In the rows, 128 means zero.
One hidden turn or mirror swaps the rows below in pairs. Which row is each named row swapped with?
q263: [125 131 173 103 182 123 135 135 131 119 127 112 146 146 115 145 131 148
 102 127 146 112 154 115 141 105 128 169]
q163: [103 137 171 149 134 107 156 101 133 165 137 132 143 140 153 147 131 148
 167 127 129 127 153 153 116 118 121 125]
q966: [138 143 136 101 146 118 132 141  80 125 115 144 144 114 140 124 111 151
 123 104 127  86 131 131 147  75 146 130]
q384: [ 94 126 169 132 136 114 149 112 121 152 130 125 148 150 166 155 124 150
 154 125 122 113 157 144 105 114 122 124]
q786: [ 67 137 135 125 139 113 122  97 132 151 124  96 157 136 127 146 147 135
 148 116 141 143 112 127 137  96 167 126]
q920: [139 132 128 128 147 120 111 150  77 155 138  88 152 105 125 122 145 126
 114 124 138 134  98 124 141 135 141 139]
q140: [132 123 148 113 141 114 126 124  90 146 119 138 147 111 156 168 137 135
 132 133 128 103 119 126 173  82 121  94]
q667: [121 147 131 117 164 135 158 132 111 137 157 119 115 118 135 138 136 157
 114 143 106  88 151 150 180 130 136 157]
q698: [137 142 133 142 129 105 116 147 118 159 140  88 140  96 110 113 132 137
 136 122 149 139 116 122 148 152 140 149]
q979: [ 79 130 132 127 156 122 106 133 129 139 120 106 159 149 133 158 157 123
 135 144 153 132 135 129 141 105 172 136]
q872: [131 133 175  99 175 122 141 130 118 132 147 119 130 138 115 146 126 124
 110 129 140 100 150 106 157 123 102 163]
q706: [142 145 134 114 151 115 144 148  79 127 116 150 136 113 142 120 116 155
 122 107 120  85 122 127 151  83 150 134]
q673: [ 70 136 138 122 134 118 126 101 136 150 133  96 160 143 124 145 143 136
 154 107 143 143 119 134 127 100 162 133]
q587: [128 136 126  99 153 146 160 125 125 112 113 138 125 129 115 156 132 134
 122 158 135 115 150 134 180 113 133 141]
q210: [147 155 141 109 144 114 125 148  90 131 122 147 133 112 144 114 119 152
 123 102 124  85 124 123 151  81 146 127]
q306: [132 158 125 151 123 105 138 146 157 163 136 105 130 101 114 106 122 136
 143 125 139 133 132 118 140 135 122 158]
q144: [109 143 136 108 122 119 164 100 115 154 149 136 161 138 112 144 105 142
 158  93 121 149 115 122 149  83 117 141]
q406: [128 127 126  93 154 148 153 122 125 108 115 140 127 135 123 160 128 132
 126 145 134 116 153 139 178 114 133 133]
q697: [ 94 174 121 128 148 161 160 125 140 136 176 128 153 132 124 147 141 145
 125 154 111 121 159 136 159 102 123 135]
q753: [124 143 152 120 165 127 143 139 111 140 143 116 116 125 134 141 136 160
 108 138 110  92 152 155 170 121 155 171]
q508: [115 167 147 113 148 135 115 120 145 153 111 118 171 145  84 166 143 110
 124 108 120 138 128 131 146 116 111 132]
q740: [110 170 156 114 152 138 107 121 131 155 118 125 168 154  79 164 143 124
 122 105 127 140 139 143 140 124 117 144]
q232: [120 154 122 135 120 118 154 153 168 145 129 137 123 105 131 120 107 140
 138 121 128 122 139 127 136 120 116 163]
q611: [142 170 133 120 136 125 120 119 118 150  86 110 169 128 102 158 137 124
 106 113 133 128  98 114 140 115 112 117]
q94: [137 147 118 143 122 104 140 146 141 164 136  98 121  96 116 112 124 130
 141 125 138 134 130 122 144 146 132 150]
q722: [140 150 127 148 136 104 124 145 126 161 142  89 138  98 112 113 138 133
 141 121 146 138 105 114 141 148 131 144]
q759: [128 130 135  93 143 107 121 118  96 152 125 141 143 113 152 170 134 147
 131 130 126  99 128 128 170  95 121  91]
q113: [ 75 132 133 121 127 122 143  98 122 165 139 108 159 141 123 137 131 144
 162  95 138 145 121 124 139  83 153 132]
q635: [155 171 115 137 114 128 132 138  97 156 165 126 173 115 146 133 105 152
 131 121 117 103 137 145 136  94 121 109]
q577: [134 157 123 143 130 113 147 145 162 151 132 121 112 103 126 119 110 133
 139 124 137 117 149 123 145 118 108 162]
q563: [121 125 132 109 135 113 135 113  88 151 129 128 148 110 153 164 123 144
 128 127 132  80 127 124 166  86 125  92]
q774: [132 179 152 125 135 131 144 122 108 177 156 119 124 122 125 142 128 119
 137 105 105  96 119 123 137 145  94 157]
q539: [119 145 159 147 141 112 142 102 121 162 154 136 163 145 125 132 146 148
 179 123 136 141 148 143 134 125 137 107]
q755: [120 146 148 115 158 124 159 135 115 135 152 112 117 130 132 136 136 146
 111 146 123  87 156 148 181 124 148 165]
q638: [ 96 136 175 140 134 116 149 104 129 149 143 133 147 146 163 159 131 149
 159 128 132 120 155 138 112 108 110 125]
q60: [139 162 120 159 135 120 105 173  96 156 123 123 154 140 146 141 135 124
  99 151 139 118 143 132 131 113 137 148]
q203: [118 145 173 128 174 128 121 135 140 111 122 106 159 135 117 115 143 154
 111 114 143 136 150 142 118 102 136 162]
q314: [ 83 139 134 117 116 118 145  91 127 160 140 107 166 134 113 138 127 143
 156  94 132 150 118 128 136  84 136 132]
q719: [ 72 132 131 117 139 122 119 112 131 149 122  99 166 144 129 148 145 131
 143 116 152 145 115 134 130 109 170 130]
q578: [118 142 151 106 159 128 141 151 113 135 141 125 120 133 122 140 137 148
 102 143 110  88 150 156 167 134 152 169]
q898: [137 158 160 151 151 113 117 133 125 145 104 127 160 108 141 110 154 146
 116 116 122 148 120 151 112 105 104 130]
q787: [155 177 115 162 124 125 131 171  96 153 141 132 167 135 147 129 119 140
 110 135 124 109 141 136 128 119 120 139]
q975: [117 127 130 100 152 148 160 115 125 112 117 133 128 134 110 164 129 140
 124 154 120 121 153 142 173 115 130 135]
q943: [106 185 137 141 128 149 129 128 128 170 136 107 120  91 122 131 140 123
 147  96 106 112 125 147 133 141 127 130]
q564: [143 167 116 156 137 127 109 172 102 153 125 124 156 152 143 132 140 121
 101 154 129 111 139 139 130 113 135 152]
q948: [ 84 162 116 123 147 159 144 121 132 138 171 128 172 144 146 151 149 125
 132 148 120 130 162 137 148  96 112 128]
q148: [ 76 158 116 121 159 161 136 115 108 132 162 130 172 143 134 156 144 128
 129 136 115 140 150 133 139  87 103 130]
q10: [125 140 130 111 136 112 130 118  93 147 136 140 149 118 160 169 122 154
 136 118 134  87 141 133 172  86 133  94]
q254: [141 144 128 151 146 110 119 151 114 158 138  87 145  93 110 115 142 127
 134 118 146 140 107 113 141 142 143 150]
q478: [ 95 136 127 104 162 155 115 134  82 130 157 113 173 136 127 154 150 120
 114 134 129 149 140 132 134  90 109 123]
q610: [106 188 132 139 129 147 136 128 137 162 140 101 130  89 114 137 144 118
 140 104 117 119 124 140 136 142 137 116]
q882: [ 86 150 121 111 160 167 133 116 115 126 165 127 173 144 135 157 144 120
 126 132 116 136 149 135 144  90 108 129]
q708: [132 149 171 150 143 120 127 143 123 137 114 125 167 115 133 102 148 156
 112 106 126 144 129 147 108 106 118 139]
q589: [ 96 141 133 106 123 118 165  88 106 156 143 131 157 148 118 141 113 153
 146  96 130 139 120 124 139  81 121 136]
q520: [123 145 161 153 143 120 140 105 121 155 154 121 171 140 127 120 138 156
 174 121 140 135 138 147 132 117 155 109]
q530: [120 180 158 125 132 131 142 120 118 185 156 116 121 112 121 138 137 117
 145  95 113 102 119 120 143 143 100 143]
q888: [117 138 159 117 139 108 149 118 101 147  88 120 142 139 166 161 115 138
 104 124 124  91 115 123 124  94 116 128]
q23: [134 174 156 123 144 134 144 125 108 172 158 120 122 118 128 142 139 110
 136 107 113 102 123 103 153 145  97 154]
q743: [128 137 129 108 157 132 106 139  58 141 150  99 172 116 121 144 143 130
 107 120 138 138 114 121 137 117 118 125]
q560: [ 92 134 123  98 171 151 113 125  83 138 154 111 174 142 130 146 147 119
 114 138 127 147 133 133 139  97 115 131]
q172: [146 142 139 106 144 114 133 122 102 145  84 113 150 123 141 155 126 133
  92 116 129 103 103 112 131  97 114 127]
q107: [158 176 115 156 125 123 123 165  97 155 148 129 160 134 145 123 121 136
 114 135 124 113 148 143 128 119 116 144]
q868: [146 173 114 155 120 129 134 161  82 160 162 122 174 119 144 131 117 138
 123 127 113 108 142 139 133 113 115 132]
q265: [106 155 123 143 154 127 104 146 132 138 111 107 153 153 149 146 153 125
 112 162 141 116 140 137 138 109 156 154]

q740 is swapped with q898
q979 is swapped with q920
q667 is swapped with q10
q163 is swapped with q530
q868 is swapped with q948
q203 is swapped with q611
q638 is swapped with q774
q564 is swapped with q478
q888 is swapped with q872
q673 is swapped with q722

One hidden turn or mirror swaps the rows below in pairs. Which row is each named row swapped with?
q433: [144 117  89 126 124 132 126 155 103 143 123  92 125 166 105 110 128 116]
q17: [143 118  99 130 113 123 123 144  93 133 121  93 115 169 109 109 136 110]
q507: [132 132 110 114 120 104 156 178 106 114 140 118 143 155 147 153 121 132]
q343: [133 148 127 130 137 138 128 106 101 146  97 113 119 121 137  95 106 132]
q803: [127 148 130  97 129 125 112 146 133 135 137 118  98 105 114 165 121 126]
q286: [161 100 129 121 120 149 151 140 109  86  96 118 142 140 122 109 128 117]
q694: [152 134 128 116 124 128 131 157 162 129 116 110 137 106 139 161 109 126]
q736: [113 114 149 146 107 101 115 139 118 123  85 122 114 162 120 140 118 149]
q359: [115 122 153 141 110 108 125 122 125 113  93 124 118 166 117 146 125 153]
q928: [118 106 130 125 142 114  91 130 105 114  98 160 146 118 152 145 132 116]
q824: [140 145 140 121 130 142 123 117  97 135  97 122 119 120 134  88 101 134]
q504: [124 126  93 120 142 133 139 137 136 116 158 147 125 119 115 117 130 107]
q838: [156  96 137 128 118 141 153 143 108  83 100 116 139 137 125 106 125 122]
q750: [120 135 122  91 135 130 106 162 117 138 131 114  95 106 118 155 137 115]
q758: [135 128  98 121 148 153 153 132 135 123 152 141 132 125 116 119 128 111]
q781: [121 143 119 148 111 109  97 107 129 132 120 127 139 144 162 147 128  99]
q410: [128 139 137 119 134 131 113 116 107 142  97 115 115 108 140  91 100 143]
q38: [150 134 125 119 115 135 131 148 159 139 111 108 145 114 136 163 108 145]
q932: [145 111 139 131 113 146 155 128 108  82  96 115 130 137 128 103 132 119]
q833: [121 138 119  80 140 116 128 153 124 141 128 106 100 103 126 150 132 132]
q592: [149 100 133 131 119 158 153 134 108  89  92 118 136 132 139 112 120 122]
q231: [126 127 137 131 137 116  95 130 109 127 114 170 152 121 158 138 117 122]
q641: [113 125 136 131 108 102 119 124 119 117  83 120 111 169 123 138 120 154]
q400: [118 145 120 148 110 106 100 114 120 125 118 143 132 150 169 144 129 107]
q393: [130 131 128 106 127  97 154 167 106  97 138 118 151 155 152 145 119 124]
q935: [117 111 146 131 135 112 109 124 106 123  96 164 144 120 158 134 133 108]
q552: [152 109 124 127 124 144 148 124 102  80  94 117 138 138 127 115 126 101]
q126: [114 116 138 144 145 115 103 121 107 129 101 161 148 115 155 132 130 116]
q816: [149 133 130 107 128 124 131 161 158 124 118 109 132 114 126 165 101 136]
q330: [136 133  98 123 143 149 144 137 126 121 152 150 125 130 102 117 126 101]
q711: [124 134 121  88 136 126 128 147 133 146 136 107 104 105 119 161 131 126]
q730: [144 132  91 126 127 134 124 143 103 134 121  91 124 163 106 116 143 108]
q747: [119 119 137 145 105 101 126 136 127 131  91 129 106 166 112 143 123 153]
q277: [104 108 135 139 152 114 104 124 112 121 102 166 141 125 149 127 131 120]
q28: [124 134 125  87 140 117 118 160 128 152 128 108 102 115 111 159 132 113]
q79: [132 128 110 112 129 108 152 185 117  98 136 124 140 156 145 149 125 131]
q655: [121 114 138 118 140 122  90 128 104 119 101 163 150 112 144 133 132 117]
q823: [156 123 101 123 125 145 122 153 108 144 115  92 114 169 114 112 138 116]
q345: [117 152 121 155 113 113 112 113 125 122 127 122 141 141 162 152 129 102]
q718: [128 123 118 104 114 100 151 172 112 104 144 121 146 153 139 153 133 125]
q741: [143 123 100 129 118 137 121 145  96 130 113  88 112 170 113 109 137 106]
q338: [124 133 124  89 138 123 105 156 124 133 125 110  98 106 124 164 142 123]

q338 is swapped with q928
q747 is swapped with q393
q343 is swapped with q758
q38 is swapped with q345

